In the rows, 128 means zero.
Named moves (each a turn or a mirror), then the moves between two rows, first move first; the first pair answered
K_174 (before -> after):
[170 118 162 134 120 178 150 111 178 104 127 158 120 117 151] -> [193 117 152 131 147 153 119 125 189 112 139 113 116 133 133]
[ 95 126 140 137  88  89  93 155  76  84  74 103  98 126 147] -> [ 97 127 138 137  91  88  89 154  76  86  75 101  98 124 144]
[108 132 117 137 103 152 158 104  97 118 127 149 137 105 147] -> [155 133 101 132 146 114  98 139 120 130 143  78 133 132 121]
[150  95  86 129 124 109 107 151 152 151 137 134 100 140 110] -> [121  98  95 132  97 139 141 128 136 137 125 179 105 125 126]
K_338 (before -> after):
[168 123 134 115 133 106 154 128 151 141 164 101  88 127 129] -> [171 125 138 113 128 113 159 118 152 135 160 115  84 128 134]
[119 133 134 113 118 123 151 132 153 137 140 108 137 104 118] -> [125 129 138 113 111 135 154 124 152 135 139 122 135  99 130]
[116 146 124 110  84 101 138 119  94  90  79 163 111  95 143] -> [102 154 109 112 105  76 127 146  92 104  81 110 117 110 110]
[141 128 176 135 140 163 105 103 148 134 111 126 129 101 180] -> [121 135 159 139 164 132  94 133 144 146 114  66 133 116 144]
K_503 (before -> after):
[134 131 157 136  81  94 105 139  96  78  70 115  95 141 159] -> [152 128 166 134  74 123 114 113 105  76  83 151  92 131 179]
[ 93 146 109 129 142 150 174 110 108 153 154 123 134 108 109] -> [ 88 141 109 132 143 142 171 114 105 150 147 110 134 111 106]
[140 103 190 153  87 161  94 131  91 106 125 146 117 102 119] -> [151 100 188 145 101 176  94 117 103 112 142 157 121  97 127]
Now pairs of rows:
Each pair is two moves apart.
[146 122 106 111 173 148 126 123 158 150 168 139 132 119 111] -> [153 121 119 109 152 161 134 106 155 139 157 176 123 110 135]	K_503 then K_338
[ 96 147 171 156  59 139 128 117  89 116  88 148 124 141 150] -> [172 139 148 142 127 112  61 143 136 144 135  81 124 179 128]	K_503 then K_174
[126 120 118 129 109 161 135 114 133 105 111 141 115 105 120] -> [151 122 108 126 142 150 110 123 150 122 131 113 117 117 108]	K_503 then K_174
[ 71 123 105 115 110 173 167  94 120 123 134 171 167  81 119] -> [ 63 130  82 114 138 148 159 118 134 140 152 122 176  94  82]	K_503 then K_338
[152 119 135 119 152 145 103 140 134 144 154 130 144 145 136] -> [139 123 136 130 148 120  96 155 121 140 137 107 140 155 128]	K_503 then K_503
[158 126 181 110 114  91 101 117  91 113 118  98 118 115 129] -> [128 126 176 116 116  84 112 130  86 119 113  83 123 113 117]	K_174 then K_338
[165 132 154 132  84 195 153  78 138 120 136 171 150  84 150] -> [204 130 134 126 137 121  78 134 158 136 148  53 144 133 101]	K_174 then K_503
[ 80 141 118  99 106 137 154 127 109 119  85 127 152 122 138] -> [ 77 146 109 104 119 128 153 137 115 128  95 105 157 129 120]	K_503 then K_338
[123 119 146 136  89 122 143 106 110 111  99 157 120 147 163] -> [164 120 138 132 116  92  99 128 124 116 104 111 107 168 150]	K_174 then K_503
[163 132 116 136 173  99  82 153 140 139 137  85 106 156 114] -> [ 92 136 149 153  97 138 156 120  92 111  88 177 111 122 150]	K_503 then K_174
[167  88  96 124 180 131 108 127 140 148 158 100 120 124 143] -> [130  96  97 126 161 161 155 101 134 146 159 149 133  95 154]	K_174 then K_503
[109 140 126 124 131 109 126 151 114 128 121  83 135 134 101] -> [121 134 149 125  96 132 141 126 101 103 101 148 123 119 142]	K_503 then K_338
[134 141 119 107 139 114 175 133 156 177 163  78 118 158 135] -> [ 97 147 118 112 120 122 205 117 142 173 154 102 123 148 140]	K_174 then K_338
[ 85 150 123 109  96 114 169 120 124 109  98 134 123 150 113] -> [ 99 145 128 108  98 139 172  94 136 110 116 163 129 142 126]	K_503 then K_503
[144 157 128 102 146  87 103 169 143 137 154  89 112 131 106] -> [104 158 146 112 106 147 170 120 131 130 154 183 124  94 135]	K_174 then K_503
[121 121 150 129  89 118 142 140 112  85  96 147 113 128 137] -> [171 119 138 118 137 102 103 158 144 102 130 103 110 145 126]	K_503 then K_174
[179 124 153 122 148 160 126 102 158 136 158 174 135 122 159] -> [184 132 138 121 175 135 103 126 170 151 165 124 137 136 131]	K_174 then K_503
[150 123  86 104 162  86 139 147 171 121 108  73 152 128 115] -> [201 116 105  97 151 114 128 118 185 110 114 124 138 117 159]	K_338 then K_174
[139 162 133 119 135 107 108 174 163 122 135 118 127 177 134] -> [108 165 149 121  95 127 149 154 139 108 111 169 124 157 153]	K_503 then K_174
[ 78 114 138 138 105 186 158  58 143 100 104 200 146  92 166] -> [141 117 117 136 171  86  49 144 166 109 104  38 125 158 114]	K_174 then K_503
[163 107 111 104 134 108 112 150 105 114  78 109 103 149 124] -> [183 104 126  96 122 135 119 125 115 114  92 150 101 136 146]	K_338 then K_503
[ 98 140 136 136  92 127 167 126 118  99 105 164 126  97 123] -> [ 86 145 114 140 120  90 146 158 121 113 108  99 128 114  88]	K_338 then K_174
[ 72 111 127 175 149 146 178 168 137 126 139 137 157  96 124] -> [126 102 139 166 147 171 166 144 147 111 148 185 148  92 159]	K_174 then K_338
[ 95 137 144 137 109 150 168 114 117 117 118 150 130 110 142] -> [152 136 122 126 169 121 113 141 149 141 153  83 130 136 114]	K_503 then K_174
[124 124 158 146  72 145 143 119  89 103  62 169 103 107 164] -> [204 116 157 132 105 128  87 125 117 108  83 142  90 126 169]	K_174 then K_338
[ 55 144 108 138  97 130 171 128  88 129  81 149 164 113 127] -> [152 126 135 123  99 161 138  97 118 112  96 206 145 111 182]	K_174 then K_338
[127 140 118 118 164 121 127 137 142 151 163  93 147 136  93] -> [ 76 143 133 124 113 136 172 121 106 131 121 142 143 118 116]	K_503 then K_174
[ 77 129 107 135 143 122 165 128 138 143 141 107 154 125  83] -> [ 92 122 131 134 108 153 178  99 126 113 125 173 143 109 123]	K_503 then K_338
[132 130 139 131 124 135 184 105 145 144 144 157 136 129 130] -> [109 138 131 132 131 119 184 121 140 155 144 124 145 135 109]	K_338 then K_174
[201 112 113 113 167 123  79 120 183 133 175 107 105 150 120] -> [110 117 140 130  84 168 173  76 136 107 126 208 114 110 152]	K_503 then K_174
[244 118 135 128 124 101  76 115 130 116 140 149  96 129 166] -> [153 125 142 141  70 137 162  86  92 108 109 221 110  91 178]	K_338 then K_174
[159 136 144  73  84 126 105 150 113 117 116  58  40 133 117] -> [183 129 154  66  71 164 115 118 123 115 130 108  37 119 142]	K_338 then K_503
[128 131 152 133 101 164 175 102 130 132 140 199 137 104 155] -> [ 79 146 123 146 126  86 150 174 105 139 109  82 138 141  97]	K_338 then K_503
[112 139 114 119 172 143 140 124 125 168 164 126 180 139 108] -> [123 131 137 121 136 168 150  93 114 140 150 181 167 128 147]	K_503 then K_338
[145 144  92  93 159 170 147 108 148 144 177 163 157 106 152] -> [102 151  86 106 155 160 173 118 139 144 167 155 169 104 135]	K_338 then K_174
[180 126 153 121  91 139  96 125 140 108 113 150 100 123 173] -> [199 125 144 120 112 136  87 128 158 122 129 137 102 123 164]	K_174 then K_503
[173 117 140 125  81 108  76 152  95  68  80 101 115 154 155] -> [162 118 124 125 105  93  71 167 102  80  90  72 118 161 132]	K_503 then K_338
[131 104 172 115 130 166 141 119 124 162 133 186 174 103 155] -> [181 100 164 109 161 142  97 135 143 167 153 147 163 120 148]	K_174 then K_338
[124 122 139 123 130 143 169 105 121 122 155 173 127 119 154] -> [107 130 117 123 170 117 157 133 136 149 172 112 136 132 115]	K_503 then K_338
